In the rows, zero is written as 100.
One turn moves every row onto another: examples first, then more rows asked:
Z_509: 75 111 111 99 114 95 73 84 83 106 77 86 109 96 116 135 105 104 116 103 67 103 83
Z_780: 81 136 90 93 98 102 89 100 85 137 99 131 109 98 96 108 105 99 76 88 91 85 68
Z_688: 96 128 107 109 96 111 76 82 76 128 69 114 130 92 115 86 116 113 86 86 84 99 63
Z_389: 74 125 109 99 102 101 96 120 88 148 97 95 114 99 106 110 99 104 73 100 80 91 87
Z_550: 67 134 102 108 106 92 83 123 89 131 94 118 123 102 118 116 106 102 89 99 90 78 95
Z_537: 100 120 99 97 87 111 81 82 58 138 88 101 129 115 98 118 110 85 101 97 87 85 96
Z_430: 82 113 119 98 123 101 81 81 91 108 84 85 116 92 116 129 94 109 105 104 66 109 84
Z_886: 84 140 91 86 100 99 91 100 83 134 106 122 110 104 98 110 106 96 77 88 91 81 72
Z_902: 82 116 117 98 122 94 77 86 89 104 80 87 113 95 119 132 96 106 108 100 68 111 80
Z_673: 96 113 100 105 83 115 86 79 61 146 82 110 128 101 89 112 104 90 99 99 83 92 89
Z_161: 65 124 106 111 102 91 104 113 88 139 95 120 122 80 102 108 94 105 91 103 80 84 85
Z_246: 72 126 105 104 99 97 88 126 87 146 85 104 108 99 108 113 102 103 73 95 84 98 81
Z_204: 91 118 96 111 85 106 79 81 60 135 79 125 132 101 95 117 108 89 111 98 88 84 92
Z_269: 82 140 90 91 99 95 91 100 83 131 102 130 110 100 98 110 105 97 81 87 92 81 70
Z_758: 82 137 90 92 101 106 86 99 88 137 103 129 113 102 99 107 107 100 75 90 92 80 75
Z_52: 71 136 105 98 107 85 93 122 84 128 101 106 121 104 117 118 104 97 90 98 88 76 94
Z_778: 81 137 91 91 101 103 92 96 87 135 107 129 116 98 97 106 104 99 80 92 90 77 76
Z_576: 97 116 98 102 80 102 85 85 54 140 75 109 118 104 90 118 106 86 102 91 85 98 79
Z_994: 78 112 115 108 123 107 69 83 97 110 77 98 120 91 120 128 97 113 105 105 70 108 87
Z_24: 78 107 114 97 114 103 76 81 85 113 81 79 110 95 112 131 102 106 110 106 63 104 85
Z_318: 72 108 110 106 111 96 71 84 84 109 70 94 107 89 112 133 103 107 115 103 67 108 78
Z_47: 98 132 112 99 102 104 95 72 72 119 90 106 141 90 114 85 111 108 99 91 79 82 73
Z_687: 78 113 114 109 120 102 68 87 94 109 71 99 114 91 118 130 97 112 104 101 70 115 80
Z_756: 103 132 113 91 97 101 95 79 67 123 86 91 127 96 112 88 111 105 89 85 78 95 63
Z_76: 95 135 106 106 96 92 81 84 69 114 70 119 129 91 117 93 116 106 99 81 86 94 59
Z_650: 97 121 95 105 84 108 70 89 59 137 75 113 124 115 100 121 113 87 101 92 91 91 90
Z_171: 79 112 118 104 124 106 78 79 95 110 83 93 122 88 116 126 94 112 107 107 66 106 87
Z_235: 79 115 115 104 120 93 73 87 90 104 73 96 111 91 118 132 96 108 108 99 70 114 77
Z_641: 95 122 98 100 85 96 89 81 54 130 85 112 127 104 94 120 106 82 113 94 86 84 88
Z_558: 66 128 106 106 99 79 105 118 81 134 91 117 114 83 103 113 95 99 92 96 82 89 77
Z_871: 72 107 110 108 116 109 67 80 91 112 77 95 116 93 116 130 105 110 114 109 67 99 91
Z_221: 74 105 113 104 115 106 78 76 88 113 81 89 115 87 110 128 101 109 114 110 63 101 88
Z_50: 98 133 108 104 102 115 76 79 78 124 82 109 140 100 122 87 119 112 90 91 85 85 79
Z_502: 102 139 108 93 99 93 81 87 66 114 78 99 126 106 122 96 120 102 94 80 86 92 64
Z_387: 83 136 93 88 100 102 96 97 84 137 107 123 112 98 95 106 103 98 77 90 88 81 72
Z_564: 73 106 110 108 112 107 64 84 89 115 70 93 109 93 114 131 105 110 109 105 67 108 83

Z_76 goes to -> Z_502
Z_509 goes to -> Z_24
Z_758 goes to -> Z_780
And these:
Z_235 goes to -> Z_902
Z_650 goes to -> Z_576
Z_52 goes to -> Z_389

One turn moves every row onto another: examples first, then more rows asked:
Z_29: 98 136 95 91 90 84 93 102 97 99 122 98
Z_664: 95 100 111 87 111 90 89 98 96 116 93 80
Z_344: 96 113 105 106 96 93 116 93 90 92 84 101
Z_126: 72 104 117 78 96 103 113 87 109 104 111 97
Z_842: 110 107 94 108 90 116 122 99 98 97 105 87
Z_100: 111 108 93 115 92 104 112 100 83 102 121 91
Z_460: 102 117 109 109 80 89 95 92 99 106 111 75
Z_495: 105 106 84 77 87 97 115 100 92 91 100 101
Z_454: 97 82 105 87 105 114 99 104 107 101 120 101
Z_630: 92 123 96 101 95 125 84 115 100 115 112 89
Z_94: 98 119 86 99 93 127 98 105 94 109 113 115
Z_125: 76 114 111 107 107 117 96 119 90 102 112 95
Z_198: 90 110 113 100 96 98 119 92 79 105 91 108
Z_699: 71 131 120 90 101 104 93 99 98 107 108 107
Z_223: 96 126 98 87 71 122 90 102 101 107 114 94
Z_463: 102 116 99 68 115 111 94 109 94 108 109 102
Z_401: 92 114 113 73 98 99 86 113 100 113 99 79
Z_242: 97 101 113 87 75 107 100 76 106 95 117 99
Z_935: 85 130 96 90 83 90 93 95 116 98 116 106
Z_584: 96 98 90 90 81 105 96 104 99 81 117 87
Z_932: 106 115 90 71 79 102 111 98 93 111 98 90
Z_626: 88 121 102 118 91 96 94 102 91 104 106 74
Z_215: 86 113 103 82 85 83 100 101 99 107 111 71
Z_618: 100 91 104 93 120 117 103 95 100 116 115 101
Z_254: 96 101 106 98 122 97 94 103 95 99 104 117
Z_355: 106 108 84 98 83 115 89 109 108 101 123 99
Z_72: 95 98 103 101 104 73 100 97 103 112 117 100
Z_826: 104 132 110 88 79 105 89 91 103 120 101 90
Z_823: 84 115 121 103 96 123 98 86 113 102 118 92
Z_282: 78 103 115 79 84 97 108 75 95 100 106 99
Z_43: 110 95 107 85 82 96 120 91 101 102 113 106
Z_73: 106 112 87 90 103 110 107 91 102 122 115 119
Z_875: 78 125 114 102 105 108 99 80 88 114 96 91
Z_419: 100 102 100 79 116 97 98 90 85 114 100 79
Z_327: 92 106 121 89 99 124 86 89 97 107 122 85
Z_659: 85 127 111 97 103 104 91 89 99 113 110 123
Z_551: 91 117 106 108 102 116 119 97 80 117 98 96
Z_860: 99 118 94 77 107 113 107 114 100 109 89 103
Z_683: 101 110 118 100 98 75 97 96 98 108 123 103
Z_127: 95 110 85 102 109 83 96 102 100 99 118 113

Z_460 goes to -> Z_699
Z_664 goes to -> Z_198
Z_401 goes to -> Z_551
And these:
Z_29 goes to -> Z_823
Z_630 goes to -> Z_94
Z_826 goes to -> Z_125
Z_327 goes to -> Z_860
Z_215 goes to -> Z_875
Z_659 goes to -> Z_454
Z_126 goes to -> Z_419

One turn moves every row onto another: examples first, then more rows asked:
Z_553: 105 103 92 95 91 98 99 116 97 70 119 93 108 110 105 109 88 90 99 103 113 114 116 112 90 98 107 102 110 110
Z_222: 107 86 83 94 125 91 109 100 94 122 72 105 106 97 105 93 97 115 111 91 112 89 88 99 99 84 94 118 103 97
Z_135: 114 93 115 121 94 100 134 111 102 109 89 90 93 82 101 86 108 103 95 97 94 85 110 80 93 94 91 122 96 88
Z_838: 99 98 93 88 82 105 103 110 114 73 108 107 93 104 100 95 91 82 98 100 123 106 113 111 90 105 114 96 107 110
Z_743: 121 99 95 97 82 98 88 98 102 88 106 102 99 98 86 115 90 89 92 98 109 118 112 93 95 92 116 90 96 119
Z_765: 99 82 83 91 118 95 120 105 92 119 72 101 97 95 107 93 98 115 115 93 105 92 90 96 103 82 100 126 98 101
Z_813: 112 93 115 115 96 98 129 113 109 111 89 98 100 85 102 81 113 106 97 93 104 76 107 81 92 101 91 115 104 83
Z_114: 88 103 110 108 104 91 108 85 90 105 89 84 89 91 97 102 101 110 120 94 91 92 86 95 78 94 75 103 81 105
Z_292: 91 113 109 109 107 91 102 90 94 107 95 82 99 95 98 106 105 111 118 98 96 81 87 93 77 99 71 104 89 102
Z_734: 115 96 93 93 83 97 105 124 94 76 125 94 110 109 101 111 96 101 103 102 110 112 113 96 98 93 120 103 100 110
Z_864: 88 100 103 105 106 88 103 87 97 105 90 81 94 98 96 104 96 111 116 105 89 75 87 90 87 101 70 101 87 106
Z_200: 85 108 101 104 105 86 109 88 97 104 93 83 93 100 103 98 106 114 117 98 99 87 82 92 77 97 69 112 86 105
Z_196: 104 91 87 86 80 102 102 108 107 81 113 109 91 105 96 95 94 92 104 101 129 108 100 105 92 94 123 92 87 113
Z_857: 101 92 82 84 84 101 98 107 108 82 109 101 93 106 90 92 83 89 99 96 127 107 104 115 95 96 117 92 92 114
Z_201: 110 94 115 116 92 92 129 102 113 110 84 97 93 87 99 81 113 106 92 92 99 84 105 75 89 101 84 118 101 91
Z_904: 114 95 95 92 92 97 91 102 103 80 99 107 103 102 95 107 84 85 92 92 112 120 118 107 95 98 111 92 115 114
Z_116: 110 93 92 91 83 98 108 128 98 75 123 90 109 109 97 100 88 99 98 95 112 108 118 105 101 96 116 100 105 107
Z_154: 108 84 85 96 121 84 117 102 94 118 73 100 106 102 109 91 100 119 106 91 106 96 91 91 101 83 90 127 106 98
Z_814: 107 76 81 97 123 89 115 101 96 118 75 100 101 101 105 89 90 114 106 103 107 82 90 95 107 86 91 118 99 97
Z_330: 112 82 116 118 96 93 129 109 107 104 90 93 97 89 99 81 103 108 96 100 94 73 107 78 98 103 84 108 99 86
Z_721: 114 102 96 95 81 97 89 103 103 84 108 92 102 100 82 112 83 88 89 93 104 113 118 100 96 98 110 89 102 119

Z_154 goes to -> Z_201
Z_553 goes to -> Z_904
Z_814 goes to -> Z_330
And these:
Z_743 goes to -> Z_196
Z_721 goes to -> Z_857
Z_292 goes to -> Z_222
Z_135 goes to -> Z_114

One turn moves every row onto another: examples first, then more rows asked:
Z_411: 95 95 99 96 123 91 118 95 89 99 115 91 91 100 110 84 85 101 116 111 124 84 102 99 102 103 121 98 97 91 106 104 84 82
Z_409: 103 99 100 98 114 101 109 90 101 94 120 88 107 114 112 85 81 109 105 96 100 86 97 91 108 111 115 85 93 93 108 100 89 95
Z_726: 70 99 128 99 95 91 101 119 98 93 87 117 74 92 99 116 114 105 104 97 101 95 108 106 109 105 91 118 100 111 71 94 98 101
Z_479: 103 112 97 96 117 110 94 77 119 111 96 83 101 95 87 98 108 93 110 104 93 95 94 99 94 92 97 75 118 89 98 113 85 94
Z_257: 99 92 91 98 120 89 111 94 86 101 113 91 91 98 105 79 90 100 112 111 122 77 100 96 111 100 124 97 97 93 105 106 81 84
Z_96: 102 107 98 101 118 105 88 75 118 110 91 88 99 98 86 96 114 93 110 107 89 84 95 96 100 90 101 72 112 92 94 114 85 92
Z_148: 76 107 119 91 91 98 108 123 96 98 95 107 78 85 98 116 106 104 101 91 109 111 105 109 104 105 84 122 113 108 76 93 95 106
Z_301: 77 95 112 99 95 87 92 122 78 96 94 117 82 91 97 106 129 96 97 85 97 97 107 100 124 93 94 113 104 115 74 99 91 102
Z_938: 101 97 102 100 115 99 107 88 101 93 118 90 106 117 112 85 84 109 106 97 98 82 98 90 109 110 117 84 90 93 107 100 89 94
Z_786: 100 95 92 95 120 91 115 96 87 102 116 88 92 97 106 81 86 100 112 109 125 84 100 98 106 101 121 99 101 91 107 105 81 85
Z_946: 103 96 98 100 113 99 104 88 99 94 118 90 106 115 110 82 85 109 104 96 97 80 96 89 113 109 118 84 91 94 107 101 88 95
Z_453: 91 114 95 116 128 116 89 86 115 110 105 96 84 86 94 103 106 111 109 121 89 98 104 83 96 96 103 85 113 84 105 101 108 102
Z_777: 95 92 99 99 123 88 114 93 89 98 112 94 90 102 109 82 89 101 116 113 121 77 102 97 107 102 124 97 93 92 104 105 84 81
Z_698: 79 92 108 103 103 92 101 114 84 92 103 118 74 89 91 108 135 91 95 88 94 88 109 100 130 94 88 104 104 110 68 102 93 103
Z_332: 78 105 116 93 105 102 119 119 89 92 113 110 77 87 98 118 118 91 99 83 104 113 111 108 109 102 77 109 113 104 76 98 96 104
Z_716: 85 102 103 92 85 95 97 122 90 103 95 104 79 79 89 107 114 102 93 89 106 102 101 103 119 99 87 121 117 112 74 95 89 111
Z_667: 97 113 108 98 121 110 99 77 123 107 94 86 99 100 92 103 105 94 115 106 93 95 97 101 86 95 96 74 113 88 97 112 89 90
Z_586: 90 112 96 117 128 114 87 85 114 110 104 98 83 87 94 102 108 111 109 122 88 95 105 82 98 95 104 84 111 85 104 101 108 101
Z_889: 105 98 96 98 112 100 106 89 99 96 120 87 107 113 109 82 83 108 103 95 100 84 96 90 112 109 116 85 94 94 108 100 87 97
Z_879: 92 112 92 117 127 114 86 86 113 111 104 97 84 85 91 101 109 111 108 121 88 95 104 82 101 95 105 84 113 85 104 101 107 102
Z_853: 69 98 126 99 101 89 101 123 84 92 94 120 80 97 105 114 123 98 103 87 98 103 111 104 112 98 92 114 99 112 76 97 96 98
Z_402: 75 105 119 92 98 96 107 126 83 96 101 111 84 91 104 115 116 97 100 81 104 117 109 106 107 99 86 117 110 110 80 96 94 102
Z_606: 86 100 100 94 98 99 108 118 82 97 112 108 78 81 88 108 126 89 91 81 102 105 106 102 125 95 81 108 117 107 73 101 90 109
Z_447: 82 101 106 93 92 94 98 126 77 100 101 108 85 86 96 107 122 95 94 80 103 111 106 102 119 94 88 116 114 113 79 98 89 107
Z_600: 70 97 125 102 109 94 113 115 91 87 104 121 73 95 100 118 126 93 103 90 97 97 114 105 114 101 84 105 100 107 70 100 100 99
Z_866: 93 114 92 115 127 116 88 86 113 111 106 95 85 85 92 101 107 110 108 120 89 98 103 82 98 95 103 85 115 85 105 101 106 103
Z_808: 95 108 109 103 122 105 93 74 122 106 89 91 97 103 91 101 112 95 115 109 88 85 97 99 93 93 101 72 106 91 94 113 89 88
Z_484: 78 94 111 100 89 89 90 118 92 98 86 115 75 86 91 107 122 103 97 95 100 87 104 101 124 99 94 117 104 114 69 96 92 105

Z_409 goes to -> Z_938
Z_667 goes to -> Z_808
And these:
Z_866 goes to -> Z_453
Z_447 goes to -> Z_402
Z_726 goes to -> Z_484
Z_698 goes to -> Z_606
Z_777 goes to -> Z_257

One turn moves every row onto another: examples first, then more rows asked:
Z_270: 105 98 87 80 89 109 99 109 103 103 103 71 109 92 115 120 120 111 96 102 108 84 88 84 96 87 109
Z_67: 100 120 89 80 77 112 72 91 85 84 80 76 117 104 87 133 110 106 101 100 118 113 95 108 86 96 115
Z_168: 102 111 123 63 99 114 81 119 90 93 91 88 134 95 80 112 123 127 102 126 110 89 102 120 95 122 107
Z_999: 80 117 98 100 96 100 103 105 113 84 115 85 104 116 106 108 112 109 76 113 114 94 97 98 82 76 109
Z_539: 85 117 109 87 106 93 110 110 110 85 128 84 129 98 97 123 92 107 81 119 113 90 118 122 97 96 120
Z_587: 121 110 91 86 97 110 73 87 86 98 79 76 105 107 95 137 106 110 112 121 101 92 98 111 95 107 116
Z_410: 99 136 113 69 89 109 82 100 88 87 77 78 119 97 75 127 102 101 101 115 106 115 100 112 80 113 113
Z_804: 120 106 126 76 100 92 75 106 90 81 69 78 108 87 94 115 110 115 88 121 109 81 103 105 99 104 104
Z_497: 81 107 105 108 96 90 106 106 104 76 114 85 127 122 110 122 111 123 84 108 101 77 90 111 91 97 102
Z_891: 80 118 101 102 96 100 101 103 112 89 111 81 105 122 109 107 109 112 76 117 117 96 88 97 87 80 107
Z_854: 104 107 91 91 83 108 94 110 98 81 106 73 116 92 109 114 128 112 99 91 115 76 81 91 94 84 105
Z_914: 105 117 123 67 96 114 76 119 93 95 84 84 116 100 80 101 130 127 96 132 116 97 97 110 90 110 108
Z_6: 86 109 114 61 76 103 81 105 90 102 78 76 119 82 83 126 105 109 74 113 115 98 107 109 87 109 107
Z_446: 92 109 85 101 109 104 99 113 114 96 123 95 99 99 100 115 101 102 84 128 109 88 101 107 95 87 106
Z_256: 102 114 118 58 99 118 79 121 94 99 90 89 124 90 78 107 120 120 98 128 118 101 105 113 93 113 109
Z_850: 97 119 129 65 92 113 80 116 89 89 85 82 133 104 82 105 127 130 97 121 117 95 95 114 90 116 108
Z_822: 115 128 117 82 97 101 79 101 86 84 72 77 108 102 80 128 110 111 107 127 92 98 98 113 83 118 111
Z_237: 84 112 107 107 101 93 109 101 107 75 116 85 121 123 113 116 112 119 86 109 102 73 95 110 88 92 106
Z_773: 121 116 98 93 95 107 72 86 82 82 79 76 113 111 95 133 110 113 116 112 105 85 92 116 96 108 114
Z_37: 84 107 93 93 107 101 108 111 108 83 126 96 133 100 105 125 92 105 89 107 108 84 103 115 100 98 104
Z_634: 87 116 118 105 99 83 107 108 105 74 120 78 124 113 99 122 110 123 80 121 105 77 107 124 91 98 117
Z_877: 97 122 88 79 79 118 75 88 83 90 89 79 126 100 83 137 103 101 107 101 117 103 97 119 89 107 116
Z_798: 95 114 103 98 106 90 102 115 114 90 121 82 100 99 95 117 105 111 76 137 109 91 116 115 91 87 120
Z_422: 99 137 115 71 88 108 82 100 86 81 77 78 125 97 75 127 103 102 103 111 106 111 98 114 81 114 112
Z_820: 93 106 89 96 112 102 105 109 116 94 123 94 102 102 105 116 101 103 85 124 104 85 109 105 92 86 109
Z_767: 94 104 84 82 84 119 101 104 100 112 116 73 117 89 106 124 116 106 99 103 108 71 88 99 95 101 110
Z_912: 77 109 94 93 102 102 111 107 109 83 128 94 130 103 104 125 98 106 87 105 105 81 107 116 92 96 107
Z_708: 84 125 117 96 98 88 104 106 111 80 114 74 112 115 101 109 107 115 71 121 120 99 105 108 88 81 120
Z_511: 91 127 121 77 78 108 74 102 86 78 84 80 121 80 75 110 110 103 83 105 128 84 97 119 90 106 104
Z_130: 106 115 127 77 97 105 80 92 88 105 81 75 112 93 90 117 104 111 91 128 108 64 99 119 99 123 109
Z_19: 101 114 94 91 89 116 98 101 97 92 115 73 124 94 108 114 119 106 106 94 115 61 80 102 100 99 108
Z_794: 115 129 115 81 99 103 80 101 86 86 76 79 110 99 78 130 106 108 110 128 92 94 100 118 84 121 112

Z_422 goes to -> Z_822
Z_130 goes to -> Z_511
Z_708 goes to -> Z_798
And these:
Z_168 goes to -> Z_850
Z_237 goes to -> Z_999
Z_877 goes to -> Z_773
Z_446 goes to -> Z_37
Z_270 goes to -> Z_767

